(in the rows, 128 means zero)
Each path below is one point turned by a fixed rotation once a step. After each direction that follows a path, write how fast that rotation turns it, in degrees per step (0 if it stays still).
Each turn is a multiple of 5 degrees from 10 to 175, or 0.
Each row of a path follows its step; steps can be skipped.
path 1
step 0: [116 127 123 144 133 129 127 134 137 133 114 122 128 131 135 125 125 121
 132 132 130 118 125 124 118 130 126 125 123 119 132]
step 1: [123 125 121 140 131 136 131 128 132 144 131 123 141 129 126 130 129 137
 132 130 134 121 133 139 140 133 120 131 133 130 131]
step 2: [120 118 131 129 135 131 133 124 116 128 135 117 122 125 128 130 125 124
 138 127 125 120 133 124 139 121 130 126 141 125 140]
step 3: [123 124 123 136 134 128 132 145 120 135 123 125 126 132 132 139 131 135
 128 131 125 129 123 113 119 124 132 130 134 117 131]
step 4: [123 131 126 144 129 140 131 127 138 129 121 115 125 131 140 125 128 135
 134 126 134 123 130 123 124 138 121 135 129 130 125]
step 5: [117 122 129 139 124 129 136 116 126 139 131 128 132 141 126 129 131 129
 135 121 126 129 131 137 132 132 122 127 139 126 143]
step 6: [118 122 129 126 139 131 119 135 122 133 123 127 120 126 126 137 132 124
 138 127 134 118 130 126 130 121 128 130 131 115 143]
step 7: [132 127 116 137 130 130 133 132 126 133 123 123 129 123 135 138 130 141
 138 140 138 133 128 119 132 131 132 136 137 121 126]
step 8: [128 127 131 138 127 132 135 113 126 133 123 117 119 141 134 125 121 134
 129 124 132 122 128 117 127 124 121 132 138 135 132]
step 9: [109 129 126 133 131 123 137 126 128 135 121 126 131 141 122 130 132 122
 130 128 128 127 134 131 117 124 124 133 129 113 139]
step 10: [125 128 120 131 138 136 119 131 137 132 122 118 136 126 131 131 139 131
 137 129 143 122 126 130 137 122 128 128 128 121 136]
Speeds:
[129 126 129 128 129 127 134 128 132 126 129 127 125 130 127 127 128 129
 125 126 128 130 126 122 126 128 124 130 129 125 124] : 80
[130 131 124 125 127 131 125 129 131 129 127 125 130 126 129 129 131 130
 126 132 128 126 128 127 128 133 125 129 126 124 127] : 115
[125 126 131 126 126 128 131 128 125 125 132 128 132 126 126 130 134 127
 127 128 134 126 130 126 127 128 127 127 127 128 131] : 95
path 2
step 0: [133 125 135 138 137 140 128 126 125 126 127 124 126 131 124 115 140 115
 122 126 128 128 125 111 132 128 117 122 131 136 129]
step 1: [122 141 135 120 123 126 131 118 124 139 129 121 129 128 119 131 124 130
 131 123 137 129 127 127 125 119 123 116 120 147 130]
step 2: [142 137 131 136 122 128 133 126 122 123 127 128 132 117 140 142 128 128
 128 124 134 142 134 119 133 136 136 123 129 130 135]
step 3: [127 131 135 127 125 127 128 119 126 130 128 138 139 123 138 133 128 135
 123 132 132 116 119 134 143 128 117 124 124 116 120]
step 4: [133 140 117 135 132 125 131 129 133 127 129 142 128 128 125 130 141 116
 128 139 119 130 119 125 129 115 133 124 134 126 122]
step 5: [122 128 129 130 129 121 135 120 138 125 132 127 128 121 125 111 124 118
 116 138 135 133 125 130 133 132 122 134 126 143 128]
step 6: [134 138 137 123 129 139 113 136 130 126 135 126 124 120 126 129 125 132
 120 130 121 140 132 123 124 123 115 122 131 138 132]
step 7: [128 126 125 120 116 115 126 120 119 138 141 134 125 132 136 130 130 133
 130 130 137 135 133 116 124 137 120 119 124 127 126]
step 8: [121 138 129 131 131 130 119 121 134 131 131 128 136 122 142 135 130 119
 143 120 119 138 127 128 137 132 131 130 127 120 119]
step 9: [122 129 135 139 123 129 129 120 141 129 134 131 125 118 133 127 130 125
 128 142 137 115 127 127 116 120 132 128 128 115 123]
step 10: [131 135 125 134 134 134 120 122 122 124 127 130 130 132 112 129 127 116
 122 136 134 138 122 133 121 133 121 138 139 127 120]
Speeds:
[127 128 127 132 125 129 127 124 128 127 131 132 126 128 127 130 127 130
 129 128 124 124 129 127 133 127 132 132 127 126 126] : 70
[127 132 127 133 130 131 131 126 130 127 130 123 126 127 124 123 127 127
 128 129 128 126 127 128 125 127 130 127 126 130 125] : 80
[126 129 124 125 130 126 129 127 125 128 131 131 129 134 124 128 131 127
 131 125 130 130 126 127 129 126 129 126 127 129 124] : 110
[127 129 131 130 129 125 126 125 122 128 130 123 128 126 132 130 129 127
 128 126 129 127 126 131 127 126 133 125 129 125 128] : 60
[125 129 130 123 131 132 127 125 129 127 125 128 127 127 129 131 128 131
 130 130 124 128 129 132 128 122 127 127 127 130 126] : 145
path 3
step 0: [133 126 136 128 121 132 134 131 120 128 123 130 127 127 122 114 124 133
 134 136 134 132 116 138 116 138 129 125 137 120 117]
step 1: [117 137 130 123 129 130 144 124 137 128 121 126 137 135 118 132 133 131
 120 127 135 138 132 129 131 135 131 136 131 127 142]
step 2: [116 125 115 130 129 130 133 140 129 131 135 134 124 125 135 129 127 123
 128 138 135 139 111 124 123 122 133 124 129 138 122]
step 3: [131 123 140 113 116 131 129 130 133 133 130 127 127 133 124 128 145 131
 124 123 114 132 123 116 120 130 128 132 135 129 125]
step 4: [124 140 114 124 129 129 125 133 108 134 134 142 134 135 132 130 129 130
 123 123 124 127 123 133 132 135 133 134 132 124 133]
step 5: [136 136 138 120 129 134 132 136 126 127 118 128 117 139 138 135 132 131
 119 131 138 123 128 128 125 125 128 127 119 142 119]
step 6: [113 120 136 129 130 130 138 136 109 119 128 122 130 132 123 132 128 134
 133 126 122 126 131 129 125 128 129 120 136 119 123]
step 7: [122 130 130 123 125 121 139 128 133 124 118 139 134 131 141 124 125 124
 133 116 129 125 125 130 122 139 120 125 126 139 142]
step 8: [124 135 133 131 142 142 123 135 123 129 127 121 139 120 131 133 133 121
 132 138 122 141 122 123 124 133 121 125 123 135 122]
step 9: [133 134 132 122 129 127 129 132 128 114 139 121 130 134 124 110 130 123
 118 114 130 126 118 122 119 127 126 125 135 126 130]
step 10: [127 135 117 136 130 130 128 118 120 129 112 130 130 139 128 123 133 140
 127 123 121 143 120 125 134 128 131 121 122 131 130]
Speeds:
[128 130 132 129 128 129 127 130 127 128 132 132 127 126 125 130 128 126
 130 128 132 131 129 128 129 123 128 127 123 133 126] : 120
[129 125 128 127 130 128 128 127 128 129 129 124 131 130 127 128 126 128
 130 130 129 125 126 125 124 129 129 131 125 129 120] : 125
[132 127 131 124 130 125 128 125 129 130 123 126 127 128 129 127 133 130
 132 129 129 130 127 129 128 129 132 126 127 131 129] : 155
path 4
step 0: [136 127 123 135 122 127 114 135 138 124 135 128 126 126 134 126 126 121
 126 123 125 133 119 120 128 131 146 120 128 119 131]
step 1: [122 120 134 111 119 130 113 129 135 130 126 123 128 128 133 123 134 123
 135 119 132 120 123 119 130 127 134 123 131 122 134]
step 2: [128 116 116 130 132 133 123 131 124 124 119 115 135 124 134 126 130 129
 131 118 120 129 128 114 134 134 133 121 125 120 136]
step 3: [127 131 126 125 128 139 120 135 145 125 128 126 130 131 134 127 121 127
 130 122 123 135 124 118 116 130 139 128 123 115 134]
step 4: [122 121 129 120 118 124 113 135 132 137 121 121 122 124 134 119 129 123
 137 122 123 133 120 122 128 135 124 125 119 123 127]
step 5: [132 121 127 136 124 125 121 137 124 121 120 123 126 134 137 122 126 129
 129 128 124 123 127 112 132 140 135 124 131 114 133]
step 6: [123 131 135 126 125 130 115 132 140 127 129 121 136 131 139 126 128 127
 120 120 125 133 117 113 122 130 136 126 134 130 138]
step 7: [122 122 118 112 127 131 119 128 124 132 119 121 121 127 141 122 133 125
 129 127 128 129 123 114 129 131 129 134 119 125 136]
step 8: [130 135 118 131 128 129 127 146 125 130 123 121 130 127 130 123 129 128
 129 121 124 130 128 114 118 139 131 125 130 114 137]
step 9: [124 132 136 128 125 129 127 138 145 132 125 120 124 131 139 128 131 119
 134 129 122 130 111 114 125 132 129 130 127 125 129]
step 10: [128 125 126 120 126 119 119 129 126 139 115 122 128 129 139 119 133 125
 123 130 126 124 129 109 127 135 134 125 124 125 120]
Speeds:
[125 131 134 124 128 127 129 128 129 123 128 126 127 124 127 128 129 130
 131 125 127 129 124 128 128 127 124 126 128 130 129] : 140
[127 127 126 124 132 130 128 125 127 126 127 127 132 128 132 130 126 131
 124 125 127 131 131 127 125 126 128 130 124 130 128] : 85
[125 130 123 123 123 127 128 125 130 128 127 127 126 132 129 126 131 130
 127 127 129 126 128 132 127 132 128 125 127 129 125] : 120
path 5
step 0: [130 131 128 122 130 137 129 118 123 114 121 145 123 129 124 119 128 122
 132 128 136 122 136 136 123 133 129 137 135 137 125]
step 1: [137 126 131 129 134 130 137 134 116 123 128 131 119 127 132 133 141 128
 134 112 123 130 139 121 124 132 125 127 133 136 117]
step 2: [138 122 129 123 128 124 123 128 123 133 139 124 117 124 125 120 123 131
 125 127 132 143 128 134 128 131 121 126 126 140 109]
step 3: [119 132 132 128 133 131 123 128 113 124 121 132 127 120 122 120 130 119
 124 138 136 136 137 129 135 126 129 119 118 140 123]
step 4: [133 128 128 125 134 132 134 136 113 127 124 124 124 128 126 123 124 128
 116 131 114 120 140 125 142 122 129 125 139 131 126]
step 5: [132 127 127 115 129 132 121 121 124 121 131 124 126 137 131 120 128 135
 125 139 132 117 130 132 125 133 122 135 141 144 121]
step 6: [135 130 123 123 136 131 133 125 119 115 115 125 116 126 130 133 134 124
 134 132 136 125 141 125 116 135 124 129 121 134 127]
step 7: [140 132 127 132 125 120 128 131 124 130 126 129 113 124 120 124 124 124
 124 119 125 132 142 123 126 131 127 137 133 125 108]
step 8: [122 120 133 122 121 131 114 127 126 130 126 135 121 125 124 121 138 118
 127 130 126 135 130 127 127 121 123 126 130 146 114]
step 9: [129 122 132 118 137 142 137 130 114 126 124 137 117 131 127 129 129 124
 121 132 126 135 134 134 140 123 121 122 121 129 128]
step 10: [129 139 134 130 131 130 132 130 109 122 138 128 127 137 124 114 124 133
 125 127 126 118 132 134 132 132 120 130 135 133 118]
Speeds:
[128 126 126 130 125 125 129 128 129 127 125 130 131 125 125 124 126 123
 130 128 126 126 130 128 129 125 134 129 131 128 127] : 95
[129 129 127 129 126 132 131 129 126 128 130 130 131 133 127 129 127 127
 131 132 125 127 130 132 127 129 126 130 132 130 133] : 70
[125 129 129 126 127 130 128 131 128 133 128 126 127 126 123 126 128 128
 128 130 128 136 129 124 127 127 129 129 130 128 130] : 70
[132 124 125 128 129 130 130 129 129 129 125 127 123 127 127 129 122 130
 127 126 124 129 128 130 128 126 127 124 128 127 131] : 145
[123 125 127 130 131 127 130 128 129 127 127 132 125 125 126 131 128 129
 131 131 129 127 129 127 133 133 127 130 127 128 129] : 125
path 6
step 0: [124 129 123 128 137 130 121 124 133 125 133 125 122 135 130 137 134 126
 130 138 135 138 138 138 131 129 116 115 135 125 127]
step 1: [124 138 134 135 134 130 135 128 124 125 130 115 128 135 136 140 129 134
 125 129 133 143 135 119 133 130 137 127 126 125 124]
step 2: [132 131 130 130 129 134 133 120 128 130 133 131 122 128 139 127 119 130
 107 123 121 138 124 136 128 134 139 122 133 126 129]
step 3: [116 133 129 119 131 136 118 119 129 127 128 127 128 134 142 128 129 134
 124 133 126 120 133 141 130 129 124 123 138 120 127]
step 4: [120 126 141 127 122 126 123 128 123 134 137 120 135 137 131 141 130 128
 130 134 131 142 133 133 140 133 123 126 133 131 130]
step 5: [143 134 121 134 131 136 132 128 130 132 125 122 127 136 133 135 128 125
 121 128 138 143 129 138 132 134 133 121 132 130 121]
step 6: [128 129 131 125 137 133 130 119 124 121 134 126 118 135 143 127 123 137
 123 136 128 132 133 127 119 125 134 125 133 122 114]
step 7: [118 130 132 122 134 129 127 123 126 130 135 131 129 129 138 134 128 127
 118 135 116 139 138 131 135 137 125 127 126 117 138]
step 8: [122 140 129 133 123 135 129 129 127 128 122 123 139 141 141 133 127 128
 122 120 131 134 126 140 137 135 124 134 136 128 127]
step 9: [140 124 137 124 127 130 129 123 130 130 138 128 126 141 135 130 126 136
 128 132 131 134 124 134 131 129 124 118 144 133 118]
step 10: [135 125 128 120 141 132 128 126 123 131 127 121 127 132 137 132 129 126
 128 144 133 132 145 131 133 135 134 120 127 121 127]
Speeds:
[125 131 128 130 127 130 127 129 126 126 124 126 129 129 132 129 128 130
 130 129 130 124 129 125 127 124 128 131 129 129 123] : 145
[126 127 129 126 126 128 129 125 129 129 127 130 133 129 128 128 127 132
 126 125 126 122 126 128 132 130 128 127 132 131 132] : 70
path 7
step 0: [129 124 122 133 122 122 130 134 120 121 120 134 119 126 143 126 139 125
 132 120 131 121 132 131 135 123 126 126 124 116 129]
step 1: [123 130 115 128 120 125 127 133 124 129 137 126 131 135 127 128 116 117
 128 134 120 139 135 125 129 128 142 129 120 129 131]
step 2: [130 128 131 116 130 127 122 130 125 122 111 132 121 136 135 132 132 138
 129 127 138 128 127 124 123 121 135 131 116 136 129]
step 3: [128 115 126 134 118 125 131 132 116 129 124 128 128 126 140 126 119 125
 127 127 130 131 131 140 142 127 136 126 135 121 126]
step 4: [122 131 119 121 125 123 122 137 131 118 125 129 127 135 124 118 130 121
 128 135 116 123 128 128 129 131 135 129 117 143 126]
step 5: [120 122 138 128 131 127 124 121 118 116 117 131 135 137 134 133 122 134
 130 134 139 133 131 130 122 124 132 121 123 122 131]
step 6: [124 121 125 131 119 122 120 141 126 130 124 135 130 118 134 122 129 128
 112 131 128 128 133 127 145 127 126 131 128 132 128]
step 7: [120 132 121 119 125 131 119 126 120 120 130 124 136 139 122 123 120 129
 137 128 126 125 128 134 131 139 125 127 116 129 117]
step 8: [128 120 143 133 133 131 118 128 126 117 121 136 127 122 135 130 128 126
 131 137 133 138 139 126 127 127 127 135 129 137 128]
step 9: [117 126 118 120 120 118 125 132 118 124 129 141 130 128 128 128 133 126
 125 123 127 124 133 130 139 128 117 129 136 119 124]
step 10: [129 125 126 131 127 134 117 127 121 121 143 119 129 136 125 129 126 122
 128 132 128 135 137 121 129 126 127 127 113 136 118]
Speeds:
[125 129 126 130 128 125 128 129 127 128 132 129 129 130 127 131 129 131
 122 129 129 128 129 122 126 125 128 126 126 125 131] : 85
[126 130 131 127 125 131 128 124 129 124 127 125 124 125 127 130 130 134
 129 130 129 129 132 131 127 126 129 127 127 128 131] : 125
[126 131 130 127 133 131 128 129 130 128 125 130 129 131 129 127 126 128
 129 126 134 129 130 125 129 124 128 127 133 130 130] : 120
path 8
step 0: [130 133 136 125 122 133 144 125 136 129 121 123 138 122 132 131 135 119
 125 131 126 123 136 131 127 123 129 132 126 135 143]
step 1: [124 132 119 127 126 130 131 126 129 140 138 137 121 118 130 128 124 134
 122 113 133 124 126 115 127 128 135 125 137 132 124]
step 2: [138 139 136 125 125 129 125 126 135 129 131 127 122 139 121 124 138 122
 135 128 119 135 128 122 126 122 113 132 134 124 131]
step 3: [137 124 126 117 135 125 125 126 134 135 136 135 126 120 125 135 129 121
 130 139 134 119 125 134 121 137 136 128 124 134 120]
step 4: [129 138 124 139 122 122 129 128 133 124 117 127 131 127 119 132 130 123
 126 117 130 113 128 128 132 119 117 133 122 131 125]
step 5: [126 139 143 127 132 122 142 135 135 135 133 126 124 118 135 129 130 125
 129 128 124 129 129 128 132 132 143 123 134 127 133]
step 6: [132 128 117 128 126 136 127 118 138 124 126 140 128 135 125 125 136 129
 124 116 119 128 131 115 123 130 133 128 133 136 123]
step 7: [132 135 129 118 122 128 135 126 123 131 140 117 111 133 122 135 131 123
 135 129 126 121 119 134 121 127 124 127 128 125 131]
step 8: [133 131 129 129 141 137 121 127 132 130 125 138 128 114 127 126 135 124
 121 137 123 117 124 130 136 125 124 132 122 133 119]
step 9: [127 134 132 129 124 120 122 135 136 128 128 127 132 135 117 142 125 123
 132 114 131 121 120 128 138 128 136 122 128 129 137]
step 10: [126 133 132 139 135 121 142 121 132 126 129 130 120 131 130 122 134 123
 126 127 119 134 133 134 130 129 136 126 132 131 110]
Speeds:
[127 128 131 123 127 128 124 130 126 130 129 130 128 132 126 126 128 127
 125 132 129 123 128 127 129 128 124 124 129 127 125] : 70
path 9
step 0: [132 142 135 131 129 123 125 131 129 133 110 126 130 122 127 122 126 124
 120 144 137 136 120 118 128 129 127 117 130 125 122]
step 1: [135 128 135 133 135 128 123 121 126 135 141 144 122 141 125 136 120 135
 126 128 133 131 127 131 117 134 123 131 115 127 127]
step 2: [133 136 124 120 132 119 129 123 135 128 129 129 115 118 136 116 112 119
 131 125 125 134 130 125 128 119 136 128 136 125 136]
step 3: [129 115 134 144 120 124 116 124 135 124 129 121 126 125 125 137 119 132
 127 136 130 125 122 139 129 122 118 126 133 138 130]
step 4: [137 137 130 127 130 114 123 119 121 132 115 131 139 124 128 129 124 120
 131 126 138 130 122 121 134 134 131 116 126 119 120]
step 5: [126 138 138 131 132 138 120 127 135 131 128 139 115 142 132 131 123 134
 116 137 134 127 125 129 117 126 121 131 126 123 130]
step 6: [138 130 133 127 130 117 138 125 129 133 142 131 126 119 128 118 111 124
 139 130 127 141 131 128 124 124 132 127 124 133 131]
step 7: [133 114 118 134 130 121 112 125 135 117 124 126 116 130 129 135 118 126
 123 127 133 122 125 133 132 125 125 123 139 127 134]
step 8: [133 141 142 137 123 119 118 120 125 138 116 124 139 117 125 126 126 128
 127 131 124 134 119 123 130 129 125 126 131 129 122]
step 9: [125 130 134 126 132 128 126 120 130 132 130 141 122 140 134 136 120 128
 125 130 145 120 127 132 122 129 129 120 112 121 125]
step 10: [141 140 129 124 130 128 132 129 134 125 134 132 122 126 133 119 115 124
 133 138 125 146 125 125 126 120 126 136 138 124 131]
Speeds:
[129 130 127 129 129 131 126 129 130 126 123 128 123 127 131 125 130 126
 127 129 127 126 128 126 130 126 126 132 132 123 129] : 140
[124 130 130 126 133 126 131 122 129 128 131 128 125 129 130 129 130 131
 130 129 129 130 133 126 127 126 126 129 129 128 126] : 90
[129 126 125 132 129 128 127 128 128 128 129 131 124 120 129 130 127 131
 127 124 125 130 131 127 126 128 130 128 130 130 130] : 80
